In the rows, 128 means zero.
A state moves one step at a time under one of 8 hidden systems, and each row is a state written as 18 numbers. Each run below is a few steps of one system.
sav, path 1 (8 x 18):
[[119 122  96 159 169 126 107  49  91 186  67 127 150 118 149  97 182 183]
 [134  84 139 145  89  83 182 171 147  66 165 149 130 112 107 152  80  58]
 [146 222 129 109 172 177  68 111 134 137 126  88 122 146 164 106 128 180]
 [ 78  41 136 143  62 126 159 145 115 174 129 142 132 113  92 123 174  92]
 [173 157 115  87 199  90 109 121 120  66  94 153 121 162 143 159  80 163]
 [126 133 138 205 102 169 149  93 169 182 177 113 158  76 130 103 154  85]
 [ 96 144 108  56 103 106 126 201  79  70 112 100  93 155 143 145 114 167]
 [154  91 169 164 161 153  77  56 151 189  96 157 151 143  97  81 143 100]]
darar, path 2, 8 rows:
[[164 178 153 101 183 106  87 110 128 115 103 131 159 144  63 116  98 135]
 [160 156 111 157 120 113 193  83 153 144 177 142 157  77 120 154 136 120]
 [122 152 122  79  72  83 149 117  62 115 123 102 126 121  95  88 127 139]
 [131 177 148 117 156 136  92 110 158 195 142 125 132 127  58 110 142 106]
 [161 132 111 112 155  90 175  95 115 119 116 161 174 107  92 177 134 167]
 [164 164 141 148  87 106 145  72 108 112 153 102 145  99 119  64 103  99]
 [105 176 118  71 108  98 146 159 129 164 164 121 100 121  62 145 140 117]
 [143 154 135 121 160 140 108  74 108 169  95 125 182 121  84 113 161 180]]
rak, path 3 (8 x 18):
[[121 106 121 119 132 123 127 166 112  68 109 126 120 146 163 147 106 143]
 [124 154 146 155 124 162  96 111 147 166 144 105 126 123 126  84 137 104]
 [106  98 104 113 143 123 144 169 138 123 122 152 112 137 143 185 142 145]
 [142 128 140 162 125 150 102  85 111 125 112 108 144 127 162  74 126 131]
 [112 116 129 138 144 129 137 181 174 124 156 143 116 126 116 172 115  95]
 [115 147 122 120 112 156 107 120  91 126 107  92 131 135 169  98 148 177]
 [121  82 136 157 143 125 125 128 171 164 137 162 108 130 113 138 130  72]
 [135 156 110 126 152 143 121 142 107  75 111 106 145 132 180 143 117 186]]
darar, path 4, 8 rows:
[[ 67  89 140 158 148 132 101 196 124 126  92 112 170 125  76 131 140 116]
 [196 124 146 110 143 167 120  79 158 121 138 167 111 158 182 145 113 147]
 [ 75 115  88 180 123  83 158 168 109  94 124 101 127  92 150 128 120 104]
 [139 126 176  82  80 200  92 138 133 142 143 121 111 167 134 108 136 137]
 [ 97 114  82 153 204  86 117 137 143 150  92 151 106 131 138 160 142 127]
 [165  94 172 150  96 179 135 124 124  70 131 128 188 126 146 123 107 138]
 [111 146  90 119 118  91 136 136 138 140 155 126  40 137 177 121 120  91]
 [ 81 115 145 126 124 177  97 185 110 131 102  98 172 133 101 132 158 166]]
pebu, path 5 (8 x 18):
[[119  70 115 135 180 115 130 173 146  88  94 167 130 150 144 194 117 138]
 [165 151 134 165  99 116 145  92 129  81 161 108 120 111 174  81  81  89]
 [ 61 117 118 132  92 171 135 204 127 137 145  95 131 115 138 151 164 145]
 [164 141 129  98 166 156  83 104 130 113 100 141  95 176 193 125 114 167]
 [117  74 112 212 151 113 156 125 164 128 133 151 138  98 153 145 127  80]
 [132 148 125 105  78 116 157 162  82  46 138  93 138 121 154 124  97 151]
 [ 95 135 144 140 118 195  76 155 162 175 147 103  86 148 162 101 149 109]
 [145 117  92 133 190 127 143 121 139 108 102 163 137 135 180 196 137 185]]
pob, path 6:
[[ 96 161 101 117 166 111 124 160 106 118 101 109 154 119 107 155 142 176]
 [172  78 155 143 112 142 127  64 133 140 122 163 131 141 143 101 125 109]
 [ 97 170  97 124 140  89 149 182 142 115 158 112 105 109 113 157 114 105]
 [148 127 159 135 103 183  97  93 101 120 109 103 159 139 155  77 136 160]
 [ 97  98 104 100 131  90 152 156 141 170 130 165  94 134  90 176 154 111]
 [177 174 142 159 173 133 102  89 131  85 115 112 168 123 142 101  89 143]
 [ 97  86 118 128  54 134 177 147 133 158 171 131  95 111 140 136 157  95]
 [119 175 130 104 183 110  70 153  98  92  78  97 144 152 107 111 107 164]]
pob, path 7:
[[153 101 167 134  92 197  88  89 157 172 146 137  89 160 174  78 137  97]
 [ 81 146  96 108 169 103 154 211 136 114 125 129 150 113  81 212 138 158]
 [189  95 159 168 135 169  93  48 127 106 101 141 138 151 199  76 108 132]
 [ 65 119 106 123 110 106 168 221 166 145 175 132  92 110  92 186 137  79]
 [167 163 153 128 163 179  61 101  98  75  81  97 169 157 179  87 107 195]
 [ 94  41 119 136  97 129 176 146 175 204 157 186  91 121 106 179 175  77]
 [158 203 126 138 209 105  85 151 118  23  96  95 162 138 150 127  57 159]
 [113  50 151 157  35 207 154 105 159 203 177 145 101 121 169 112 183  91]]
Vuni, path 8:
[[103  94 116 122  93 115 154 108 103 176 120 137 129 115 104 120 172 131]
 [153 147 151 108 136 101  99 117 114 103 114 125 125 147  99  92  91 109]
 [141 170 117 131 130 135 149 101 148 166 162 128 135 101 119 140 146 133]
 [117 109 125 108 110  98 138 118  82 129  99 130 140 128  97 114 141 143]
 [153 158 151 125 119 129 112 106 141 137 149 121 118 129 111  94 108  95]
 [127 152 106 107 146 106 144 117 122 153 125 136 136 117 100 152 148 155]
 [146 114 145 133  96 126 129  88 105 129 122 125 142 125 120  87 128 119]
 [123 163 121 105 136  96 130 136 135 143 144 127 108 124  90 133 120 107]]
pebu, path 9 (8 x 18):
[[ 83  65  98 156  52 103 202 147 105 130 151 128 115  91 152 137 157 104]
 [119 186 144  87 143 152  61 183 105  71 109  79 116 165 141 105  91 158]
 [142  94 132 164 138 191 135  97 198 197 164 169 103 128 173 156 162 108]
 [120 118  78 148 161  59 158 126  71  56  75 123 152 112 161 144 111 169]
 [133  99 191 146  59 169 106 161 154 107 168 114 110 143 126  79  91  48]
 [ 95 203  68 100 156 145 148 164 134 147 151 103 108 112 170 189 165 199]
 [163  49 167 174 148 166  73  70 121 121  66 153 150 166 171  79 124 130]
 [103 116  78 141 128  51 202 183 153  92 170 149  87 101 135 192 102  77]]
loma, path 10:
[[101  99 141 142 141 126 125 170 155 150 129 144 140 125  73 153 137  96]
 [154 157 107  91 140 121 125  94 100 117 110 130 112 144 166 128 130 181]
 [120  86 143 185 106 147 147 126 157 141 152 135 150 102 128 125 135  84]
 [121 171 121  82 134 111 113 169 101  86 117 104 113 147 127 134 106 156]
 [134 108 143 152 130 154 109  80 153 195 130 144 125 126 120  99 157 104]
 [115 110 100 114 145  93 158 169 110  78 110 140 134 127 136 181 119 157]
 [167 157 158 148 104 172 112  78 140 138 154 108 136 123 153  77 118 118]
 [ 67 103 114 116 127 100 134 205 128 132 125 129 112 129  89 161 138 106]]
Kitu, path 11 (8 x 18):
[[141 125 153 140 125 167  78  90 126 151 114 117 119 148 149  72 133 122]
 [137 134 112 127 176  95 151 137 161 133 134 161 136 119  91 183 123 120]
 [139 117 132 138  74 135 151 113  86  80 130 103 148 117 163  97 116 143]
 [ 91 144 126 119 140 122  99 161 156 174 143 125  80 140 104 124 136  85]
 [156 139 135 113 148 152 123 104 104 112  99 127 182 130 122 139 137 194]
 [134  91 116 162 115  94 157  99 149 148 147 156  92 117 147 118 125  69]
 [116 163 136 106 134 127 112 190 109  66 121  93 151 133 112 137  97 148]
 [128 132 132 130  92 167 129  80 137 204 154 126 110 117 138  99 174 127]]
rak, path 12:
[[100 132  90 109 110 135 164 159 134 144 156 127  95 121 163 176 157 153]
 [122  88 140 160 136 132  93  97 101 135  77 124 151 137 132  81 138 130]
 [153 140 135 134 153 134 130 151 181 106 161 148 106 135 146 162  96  97]
 [ 97 149 115 143 106 157 129 142  98 129 125  82 156 107 146 112 157 166]
 [117  75 146 122 125 128 106 139 149 153 121 160  90 157 117 124 129  84]
 [138 165  98 142 179 128 120 114 129 108 113 119 133 124 176 144 123 169]
 [128  91 161 162  85 168 141 131 148 137 156 128 156 112 118 118 134  95]
 [ 93 145 103 105 144 105 105 180 111 102 109 109  89 151 149 136 116 136]]
Vuni, path 13, 8 rows:
[[166 126 155 109 144 140  83 101 112  97  95 132 126 165 147  98 100 143]
 [125 136 107 167 143 116 163 121 173 158 170 144 123  92 126 159 134  93]
 [119 123 121  94 104 117 135 146  68  80  97 109 150 134 129 126 127 177]
 [123 132 152 156 117 162  96 123 167 171 158 118 101 132 130  90 129  76]
 [138 131 106  91 181  99 133 136 121 115  96 158 138 143 110 184 129 175]
 [147 109 142 183  82 149 148  84 124 117 150 115 144 102 171  81 123 100]
 [ 84 149 110  83 138  91 130 206 126 124 132 121 104 134  79 163 125 119]
 [163 135 156 137 129 197  89  74 122 139 112 116 152 144 170  88 139 166]]
sav, path 14 (8 x 18):
[[132 125 118 113 105  90 144  89  85 137 112 129 126 121 111  99 139 134]
 [139 153 130 114 142  94 131 131 148 131 146 138 110 128  90 132 104  94]
 [139 172 124 103 118 135 138 102 120 153 143 118 137 118 111 124 146 156]
 [115 125 116 116 108  84 141 119 107 143 127 129 107 123 104 109 131 106]
 [152 164 137  99 146 113 123 118 135 128 134 136 131 133  88 134 114 129]
 [130 147 114 121 106 115 151  97 125 162 151 129 118 110 117 120 145 125]
 [126 155 122 102 125  89 130 135 103 117 124 118 123 126  94 117 116 126]
 [149 147 140 112 123 126 124  97 138 162 144 138 119 130  99 114 132 115]]
Kitu, path 15 (8 x 18):
[[114  84 135  94 139 101 101 134  90 125  69 147 129 162  90 121 136 143]
 [176 162 136 166 150 126 123  68 153 125 145 128 136 113 145  98 102 103]
 [103 131 115 105 100  86 171 173 115 112 149 126 133 107  80 159 127 117]
 [123 146 137 116 106 147  88 101  89 143 107  93 118 143 148  65 141 147]
 [135 124 129 136 180 104 123 113 162 172 123 165 133 128  71 152 134 104]
 [163 135 125 125 105 101 161 102  87  62 124 122 158 115 147 118 100 150]
 [ 89 143 125 140  98 114 120 150 139 165 159 103  88 118 109  94 133  68]
 [135 159 137  80 154 138  96 130 101 129  93 124 159 146  91 135 140 188]]
loma, path 16:
[[168 182 106 136 211  95  87  57 164 168 122 150  70 146 157 107 109 105]
 [126  99 116 141 100 101 217 123 119 131 149 150 197  71  67 182 155 142]
 [151 173 118 123 100  85 119 106  97  70 138  95  77 136 184  61  73 100]
 [103 145 148 150 158 113 108 142 161 188 137 129 157 108  20 123 139  77]
 [155 132  83  61 137  59 159  81  83 124 101 162  88 146 143 151 130 173]
 [151 122 132 224 126 124 163  80 155 118 156 125 174  74 139 105 112  77]
 [112 181 131  61  93  84 137 188 102  85 151 100 106 132  75 128  93 114]
 [128 144 117 144 164 103  89  52 127 213 104 134 105 130 107  72 155 108]]

Which system made each of these runs?
path 17:
[[147 133 143 123  98 105 133  84 101 137 127 124 141 120  93  84 124 112]
 [134 178 125 102 142 101 135 134 139 139 151 126 124 119  79 139 117 117]]
  darar
path 18, 2 rows:
[[137 117 106  90 184 102 118 143 136 111 100 167  98 162 142 179 117 152]
 [159 133 135 169 107 177 159  76 141 141 157 123 175  93 157 124 149 149]]
  loma
path 19, 2 rows:
[[ 82  58 118 121  74 116 181 181 117 129 138 144 130 113 106 168 155 116]
 [133 152 139 114 145 165  60 128 116 111 101 101  98 171 189  87 114 151]]
  Kitu
path 20:
[[119 142 163  93  82 165 115 192 120  79 148  97 133 144 120 125 104 129]
 [109 115 112 115 160 160  96 114 129 186  97 140 109 150 150 139 178 173]]
  pob
path 21:
[[145 151 130  56  68  72 163 117 107 138 166 139  81 133  80 113 113  95]
 [108 155  86 181 186  57 120  88 115 154  99 115 128  97 115  96 132 108]]
  loma
path 22, 2 rows:
[[131 118 131 155  91 141 105  89 121 141 136 108  76 138 195  59 123  91]
 [ 73 112 124 101 145 123 113 227 143 119 120 130 114 148  94 178 131 123]]
  darar
path 23, 2 rows:
[[100 103 139 160 127 162 121 181 145 112 131 117 154 123 129 145 131 123]
 [145 125 132  96 117 166 124 123 140 138 142 143  98 153 168 145 139 149]]
  Kitu
path 24, 2 rows:
[[108  72 111 129  67 102 191 125  97 133 135 141 137 102 121 143 157 128]
 [156 172 129 122 177  96  90 119 129  87 110 121 113 147 135 107  79 119]]
  sav
path 25, 2 rows:
[[ 97 107 134 124 122 100 117 186 135 106 128 127  98 142 107 128 104  79]
 [136 174 121 104 151 157  95 101 120 160 117 115 122 141 144 119 151 175]]
  rak
path 26 (2 x 18):
[[110 186 116 136 173  66  85 109 114 156 105 101 114 123  75  75 116  96]
 [185 150 156  86 105 152 160  76 133 154 156 154 169 120  78 145 141 159]]
  Vuni
path 27 (2 x 18):
[[105 113 107 115 117 114 171 170 125 119 138 139 135 114 114 181 142 141]
 [127 115 140 136 106 159  96 117 108 122 113 109 113 147 175  86 129 137]]
  Kitu
path 28 (2 x 18):
[[105 178 150  58 101 149  78 169  66 107  99  73 146 154  91  91 129 182]
 [133 106 111 112 129  96 143  69 166 235 153 184  56 134 108 132 164  77]]
  rak
path 29:
[[135 182 124  70 133 135 112 152 122 109 137 115  99 153 138 139 114 159]
 [109 104 124 172 128 152 131 100 131 178 122 127 156 103 128 116 172 134]]
  Kitu
path 30, 2 rows:
[[116 171  93 126 173  61 130 131 118 126 115 123 124 113  95 134 116 123]
 [149 127 161 125  75 134 134  92  96 124 133 113 164 116  96  79 125 123]]
  Kitu
path 31:
[[149  41 162 136  48 150 171 130 117  86 144 152 142 132 149 130 116 104]
 [ 93 195 112 134 172  89  78 170 120 107 114  81 105 132 114  95  97 108]]
  rak
path 32:
[[110  72 169 160  50 154 127 149  82  76 114  91 177 119 129  73 117 112]
 [106 175 124  80 156 135  83 182 176 165 158 129  44 164 124 149 120  99]]
  Vuni
path 33 (2 x 18):
[[132  85 145 110  86 159 161 189 179 108 186 160  89 144 148 184 113  87]
 [ 87 151 102 133 141 189 101 175 116 109 112  83 124 135 209 140 153 197]]
  Kitu
path 34 (2 x 18):
[[126 166 121 117 159 138 120 158 124  94 124 109 155 126 128 156 119 170]
 [144  90 144 142 104 150 120  89 139 157 135 146 107 139 156 101 138 104]]
  pebu
path 35:
[[121 169 127 103 165 139 112 168 162 139 143 130 121 136 100 168 126 133]
 [164 120 133 144 128 138 134  56 118 146 116 142 149 121 142 107 141 146]]
  pebu
path 36, 2 rows:
[[121 126 155 102 117 107  96 168 128 102 129 122  97 157  96 102  89  78]
 [127 163 107 119 183 119 113  98 141 187 115 139 124 126 107 141 157 152]]
  loma
path 37:
[[145 151 125 140 183  92 119 145 141  77 117 135 141 131 113 146  81 116]
 [133 145 137 128  57 151 165 114 119 134 173 103 138  99 132 108 139 124]]
  Kitu
path 38:
[[ 80 169  72  92  95  90 159 129 116 200 163 112  49 113 137 125 172 122]
 [149 147 161 127 145 116 102  96  77 104  80 108 214 120  56  86 118 160]]
  pob
path 39 (2 x 18):
[[123 105 107 166 154 136 148 159 133  73 116 129 155 118 181 172 119 155]
 [115 129 168 155  89 179  91 146 138 129 146  91 129 131 140  73 120  94]]
  rak
